One vector is turned by the same rotation once a tick. Each row is the vector after some number of ticks, and that number follows the row.
The counts run from 0 to 100.
[ 10   7   3  -3  -1   3  -6   0  24  24  10 -20  -7  14  19  18  -5 -15
 -15 -13   5   0  26 -14 -34  22  12  36 -31   7 -25   1 -11  17 -25   9
 -15  -2  30 -16 -25  -8 -27   2  23]	82
[ -2 -28   4  -4   6   3  17  -7  22  -7  19  13  22 -14  -7  -5   5 -15
 -30  -5 -18  19  10  12 -23 -11  26   2  32 -10  10 -23  -8   4  -9 -23
 -11 -33   9  12 -20  17 -10 -16   9]	42
[ -8  27   5   0  21   2 -30  -5   4  26   9   0  13  42  -2  12  -1 -21
 -12   7  -2  27 -16  -6   8  15 -32 -35 -13   2  42  -7  -5   3   6  -4
  29 -17  -5   9 -17  -1 -10   9  -2]	87
[  3 -24  22  12 -26   3  16   1  15 -13   2  -8  19  -8 -17  -1  15 -10
 -37  -4  10  20  22  20 -16 -32  19  30  34  -9  -5   1  -4 -10 -21 -23
  -8   0  -8  29  20   2   2 -27  -8]	33
[ -5 -40  15  -9  -6  12   2 -16  11  11   1   9   3 -15 -38  -3   8 -18
   3 -15 -25  -7  16  10 -15 -23  12  27  24  23  27 -18   5 -24  -9 -21
   7  -7   4  30   4  23   3 -26  12]	51
[  7  33  27  -2  -5 -14  -9  -8  -8  32  10 -37  -6  20  -6  40   8   3
   8  11  19  15  20  -4   3  13   0  18 -25  13   8  36 -11   4   3   4
  28   5  -3 -14   8 -17  -3  -3   7]	72
[-16  25  -2  -3  35   3 -29  -8  -4  27  12   4   5  33  13  13   0 -19
 -10  -5 -11  22 -10  -3   8  24 -34 -29 -20  13  20  -1  -4  -4   2   5
   9 -14  12  -1 -14  -2 -17  25  12]	3
[-32  12   0  24  39  -1   1 -10  -4  12  23  11  -2  -2  22  33   5  -7
  -9  16  -1  38  10  22  -3  12 -19 -20   2  12  -5  24  -2   3   7   5
  -6 -20   8   7  16  -8 -18  13   8]	29
[-12   5   5 -21  33   9 -27 -16  -9  31  13  -1  -9  18 -27  17   6 -10
  28  -5 -24  -7   0  -3  -5   7 -16   3 -15  42  33 -15   1 -17  -1  -3
  23 -12   1  12  -9  13   4  12  20]	70
[-12  12  12  -7  35  -7  14 -16  -1  24  31 -15 -12  -6   9  42  11   3
  17  14  -4  20  32  12   0  21   2  -1   1  19  -5  17 -13  18  20 -13
  11 -31  12 -30  -8   0 -27  14  27]	55
[-28  19  14   6  27   7 -13  -2 -19  21  -4  -1  -9  23  11  24   8 -18
  -8   0  18  21  -7  -4  -8   4 -41 -10 -34  38   7  30   0 -11  -3  12
  -8   9   8  22  27  -9   1  17   1]	12
[-40  -5   7  16  46  10   1 -11 -20  18  22  11 -13 -11   9  23   8  -5
  14  11  -7  35  17  16  -1   0 -21   1   0  46   5  16   3 -22  12  -3
  -3 -17   6  12  13  -2  -5  12  15]	37
[-14  16  14   7   2   1 -17  -1   1  19   2 -18 -13  14  22  19   6 -16
  -5 -14  20  12  30  -8 -22  12 -17  24 -38  20 -20  24 -12   9 -23  13
 -16  12  19   7  17 -19 -12  14  10]	5
[ -4  23  28  11   1  -8  -9   5  -9  13   7 -21  -3  19  23  20   3  -9
 -22   4  29  28  14   5   0   1 -22   7 -26  14  -7  43  -4   8 -17   7
  -4  13  -4   6  35 -22  -2  -2  -3]	13
[ 19   2  22   2 -38 -12  -5   8  29   9  -1 -16  15  30   5   0   1 -19
 -42 -14  23  11  18  -1 -29 -13  -1  17  -7 -19  -5   2  -5  11 -40  -5
 -10  17  10   9   5  -3  -6 -16  -2]	7
[ -8 -21   2  11   5   9 -10  12  20  -4  -3  27   9  12   6 -25  -3 -39
 -35 -20 -11   5   2  -3 -29 -14  -3   8   5   6  12 -26   0 -16 -20   1
 -31  -6  18  31 -12   5 -13  -2  -1]	17
[  8  -2  26 -12 -24 -11   0  -1  12  24   9 -32 -12   7 -12  35  14   9
   1  -2  16   2  32   5 -17   0  13  43 -12  12  -3  23 -18  12 -20  -5
   8   3   3 -14   6  -6  -8  -9   6]	65
[-26  18   6   7  30   8 -22  -8  -3  26  18  -4 -15  23  17  21   2 -24
   2  -6  12  22  13  -9 -16  20 -38   0 -38  24   7  10  -4  14  -2  21
  -8  -4  18  -4  -4  -8 -17  28  13]	4
[ 19 -26  24 -17 -24   2   4 -16  22   4   0  -5  14   7 -45   7  11   1
 -12  -8 -13  -5   6   7 -16 -25  25  21  17   2  27 -17  -3  -9 -14 -27
  27  -2 -13  15  -2   9  14 -35   7]	59
[  5 -14  17  -4 -19   0 -19   1  27   8  -5  -6  -3  15   2  -4  -5 -31
 -16 -19   8 -13  18 -15 -39   3   6  37 -25  17  -3 -13  -8  10 -36   1
 -10   9  30  18 -17  -6 -16  -6  15]	83
[ -1  -5  14 -17 -15   0  -3 -17  13  21   2  -3  27  10 -37   9   6 -11
 -10   8 -22   8   2  11   1 -10   5  -9  27  -7  42 -26  -7  -7   9 -23
  35 -30 -13  13 -15  25   3 -21   4]	60
[  8   5  11   5 -15  -7 -20   5  25  20  -6   1  25  35  -6 -19   3 -29
 -50  -8  -2  16 -10  -4 -22  -5  -3  -6   5 -22  29 -31  -2   4 -21 -15
   3 -16   1  25 -15  12  -5 -21  -6]	93
[ -2 -33   2  -1  -5   2  25   6  25  -2  22  -5   9 -19   1  13   5  -8
  -1   6  -6  11  40  14 -33   1  28  32  22   8 -19  -8  -7  10 -10  -6
 -13 -18  25  -7 -22   5 -22 -14  22]	49
[-14  18  21   4   3  -8  18 -16  -4  17  35 -20   5  -7  13  33   9  11
  -4  23   1  34  30  23  13  10   7  10  14  11  -7  30  -6   7   7  -3
  15 -24  -5 -22  20  -7 -11  -4   3]	47
[-10   7  -2   4   7   1 -29  -8  13  17   5  25  22  32   4 -14   2 -33
 -32 -11 -14  16 -11  -1 -10   2 -19 -29   7  -9  41 -38   5  -6 -13  -5
  -3 -15  13  21 -21  19 -11  -1  -1]	94
[  0  23  22   7 -17  -8 -14   6   4  11   4 -33   0  33  15  26   9  -6
 -23   0  36  21  20  -3  -4   5 -16  14 -32   5  -5  38 -10  14 -21   6
  -4  18   5   6  23 -14  -8  -1  -9]	98
[-17  20  12  25  13   3   3   1   7  10  16   0   8  10  32  19  13 -12
 -29  13  18  43  28  19  -5  13 -14  -1  -2  -3 -19  25 -11  14  -7   4
 -16 -21  15 -12  21 -19 -25   9   5]	22
[ 15   4  27   9 -31  -6 -10   4  10  14  -8 -21   3  27  -6   9   8 -18
 -31 -14  25   2  22  -1 -30   0   1  36 -20   2  -6  14  -2  10 -38   0
 -11  23  18   6  18 -12  -8 -14   0]	91
[-30 -31   2  -3  34  16   9 -13 -14   5  10  15   0 -11 -22   2   8  -9
   7   7 -23   9   0  13  -4 -18  -8  -3  17  43  35  -6   3 -32   3  -7
   3 -15 -11  39  10  16   5   2  14]	44
[-10 -27  22   2 -10   8   0  -6   1  -4 -13  13  18   8 -12 -12   8 -14
 -29  -3  -8  15 -11  19 -18 -25 -13   2  20   7  30 -12   4 -24 -19  -8
   1  -1  -9  50  23   8   9 -28 -16]	26
[ 15 -32  19  -9 -29   9   4  -4  20   5   3 -10   6  -2 -28  16  10  -1
  -3  -9  -1 -19  30  12 -29 -18  34  51   6  13   5   1  -9  -2 -20  -8
   9  -1   3  14  -3  17   0 -24  10]	58
[-14 -10  10  18   5   6   7   2  20  -1  16   3  -3  -6  35   9   2 -23
 -36  -1  14  25  35  16 -27   5   2  14  -4   2 -36   7  -2  12 -15   5
 -43  -5  27   2   8  -7 -26   5  12]	23
[-15   3  17  -4  14  -2  -4 -13 -15  29  13  -3   9  13 -34  27  20  10
   6  20 -13  25  -5  19  17  -8  -4 -19  22  16  42  -4  -4 -15   8 -21
  44 -20 -19  10   9   2   9  -6  -4]	53
[ -1  20   4   7  11  -5  -9  -6  11  26  22 -25  -9  19  30  35   1  -6
  -3   4  11  21  17 -10  -9  17  -2   1 -33   1  -6  14 -10  30 -10   2
   7 -19  15 -32 -22 -12 -25  14  25]	81
[ 26  -5  27 -19 -46  -9   5 -13  28   9   8 -29   9   5 -19  12   7   5
 -11  -7   7   1  30   3 -15   0  29  25   2  -7   6   0 -20  19 -21 -10
  27  -2   5 -16  -7   4 -10 -33  12]	66
[-24 -39  -8  -3  16  14  -6 -10  11   7   9  29  16 -10 -10  -9   6 -23
  -8   2 -29   7   2   6 -19 -14  11   5  26  22  25 -26  -4 -23  -3  -8
 -13 -23   7  27  -9   7   4  -8  17]	43
[-23  22  -1   8  40   4 -29   1  -1  25  14 -11  -1  28  22  19   2 -17
   2  -1  -2  24   5  -2   4  27 -25 -23 -30  14  10   0  -4   5   5  13
   3 -12  13  -9 -16  -4 -23  24  13]	88
[  9   8  22   9 -26 -11   2   9  21   6   5 -20  12  22  28   6  10 -10
 -45  -2  28  29  16  11 -16   1   1  11 -11 -17 -15  22  -5  16 -30   5
 -11  -2  13  -5  12 -10  -9  -6  -7]	99
[-18 -19  -4  10  16   9   1  -9   5   0  12  31  20   1  -4  -4  12 -24
 -27   5 -27  35  -6  18  -1 -10  -5 -20  30   1  30 -24   2 -15   8 -19
   3 -27  -7  25  -2  11  -7 -13  -3]	35
[-16  -3   7  -7  13  -1   6 -12  17  12  26  -8 -11 -20   4  36   1  -3
  14   5   0   9  45  13 -22  11  13  32  -5  14 -21  16  -4  18  -2   3
  -2 -21  12 -29 -10  -3 -23  10  31]	56
[ 12 -14  15 -13 -24   4 -20  -2  17  17 -14  -5  13  25 -14  -5  -6 -13
 -36 -23   3 -12   5  -9 -31 -11   6  32 -17  10  21 -11  -3  -3 -31 -13
   5  15  18  29 -11   5  -1 -18   9]	84
[-21  11   9 -15  32   8 -13 -13  -8  38  27  -7 -18  -1  -1  24   1  -5
  34   6  -9  10  22   6  -9  15  -7  10 -17  43   8  13 -11  -4  10  -5
  11 -13   8 -12  -3  -1  -8  16  32]	63
[ -1  22  16 -10   2  -1 -28  -9  10  31  -8   3  21  41 -14  -2   6 -20
 -21  -8 -11  10 -17  -5   0  -9 -21 -29  -4  -8  52 -24   0  -6  -3 -13
  25 -17  -5  26 -12   9   3  -5 -12]	86
[-26   0  -6   6  30   4 -31  -1   3   8   2  24   8  30   4 -10   3 -32
 -25 -16 -20  12 -17  -4  -2   7 -28 -19  -4  14  26 -32   5 -16 -15   4
 -10 -11   6  28 -23   5  -9   8   6]	10
[ -4  22  25 -11  11   3 -21 -14 -12  39  14 -19 -22  22 -17  35   5   5
  27   3   7   8   3  -2  -4  11 -15   9 -20  44  32  16  -3  -8   0  -6
  25   7  -4  14  10  -5   4  10  20]	71
[  3 -18   2 -15   0   5 -12  -8  27  25   8  12  23  15 -21  -3  -5 -23
 -12  -8 -29  -6  11  -7  -9   1  17  -6  13  -4  37 -40  -4  -4  -4 -21
  21 -27   4   1 -40  13  -9  -6  20]	68
[-21   0 -12 -15  39   9 -13 -22  -7  34  28  -4  -5   5  -8  33   3  -4
  18   8 -18  14  13   8  11  16  -6 -16   7  26  28 -12  -5  -7  17  -8
  26 -27  -5  -6 -24   8  -6  20  27]	62
[  5   0  16  -6 -17  -1 -22  -2   8  23  -9   1  23  38 -11  -4  -4 -22
 -29  -2   0   9 -22 -10  -3 -11 -14 -16  -1 -11  47 -24  -1 -10 -21 -11
  21  -7  -5  30  -6   8   0 -25 -14]	1
[-22  -4  14  11   8  10 -20   0 -17   9  -6   4  11  19 -10   2   4  -9
 -15  -1  -1  22 -14   0  -5 -13 -39  -4   3  28  36   9   1 -30  -4   5
   4   9 -10  39  33   1   4  -1 -13]	19
[-26  -4  21  17  24   2   9  -6 -16  12  14  -9 -17  -7   3  37  13   3
  10  10   6  27  21  19   0   2  -8  18  -1  45  -6  38 -13  -8   0   3
  -1   6  -1  11  28  -8  -1   8   5]	38
[-13  24  13  15  17   4 -17  -6  -9  27   3 -21 -14  21  11  22  -3 -18
  -3  -7  18  20   6   0  -1   9 -42   7 -38  35   3  33  -1  -4 -11  17
  -4  13   6  14  23 -20  -1  14  -4]	97
[  8   8  13  14 -17 -10   0   4  30  -1  13  -6  19   7  26   5   3 -16
 -52  -4  21  32  25   6 -22   3   3  13  -1 -17 -14   1 -10  22 -22  -7
 -22 -10  20  -9   5 -14 -25 -10  -3]	15
[ -3 -21  14  -2  -9   2   6  -8  11  13  20 -11 -19 -20 -13  19   6  -1
   7  -2  -1  -2  37   4 -36  -4  31  47  -4  27 -17  13  -8   0 -11   0
  -5   0  14 -14  -8   1 -22  -5  26]	57
[-17  19   7  -5  24   4 -30 -16   2  31   0  10  23  40   0   1  -2 -20
 -22  -3  -9  31 -14   2  11   9 -29 -35  -6  -7  46 -12  -7   7  -3   1
  14 -14   5  16 -14  10  -6  -3  -2]	2
[-33  17   6   5  44  12 -27  -3 -14  25   6   6 -12  27  14   9   4 -20
   0  -1   5  21  -3  -7  -6   8 -36 -12 -37  44  11   9   4 -15   0  18
  -5  -5   4  23  10  -3  -9  31   7]	96
[-11  -8  -5 -10  22  14 -21 -18   0  27  10   9   8  16 -23   1   4 -19
   8  -6 -27  -5   0  -2 -10   8   3  -8  -7  19  37 -32   2  -5  -1  -5
  23 -24   8  10 -41  21  -7   2  21]	69
[-12   0  28  16 -13  -7  20  -1  -4   4  21 -21  -7  -9   3  32  15   7
  -8  10  24  32  28  21  -2  -4   4  29   2  18 -10  37 -11   5  -7  -8
  -3  -3  -2   5  44 -10  -8  -6   0]	39
[ -2  38  13  -3  13 -11 -20 -10   2  33  12 -15  -1  34  10  31   8  -5
   1   5  15  22   9  -5   7  24 -24 -20 -27   0  16  13 -19  20   5  -5
  27 -10   5 -15  -6  -8 -12   8   5]	80
[ -6 -23  18  10 -22   2  14  -1  20 -10   4 -12   2 -15   6  10   8  -6
 -33   4   7  10  36  16 -28 -23   8  45   6  16 -19  21 -10   1 -30 -13
 -23  12   3  19  33  -6  -6 -25  -3]	32
[  1  36  26  -7   1  -3 -24 -19 -11  36   6 -16   6  32 -11  20   7  -3
   8   0   5  17  -8  -1  20   9 -25 -19 -27  12  34   3 -11   3   1   4
  33   0 -11  14   3   4   9   6   5]	79
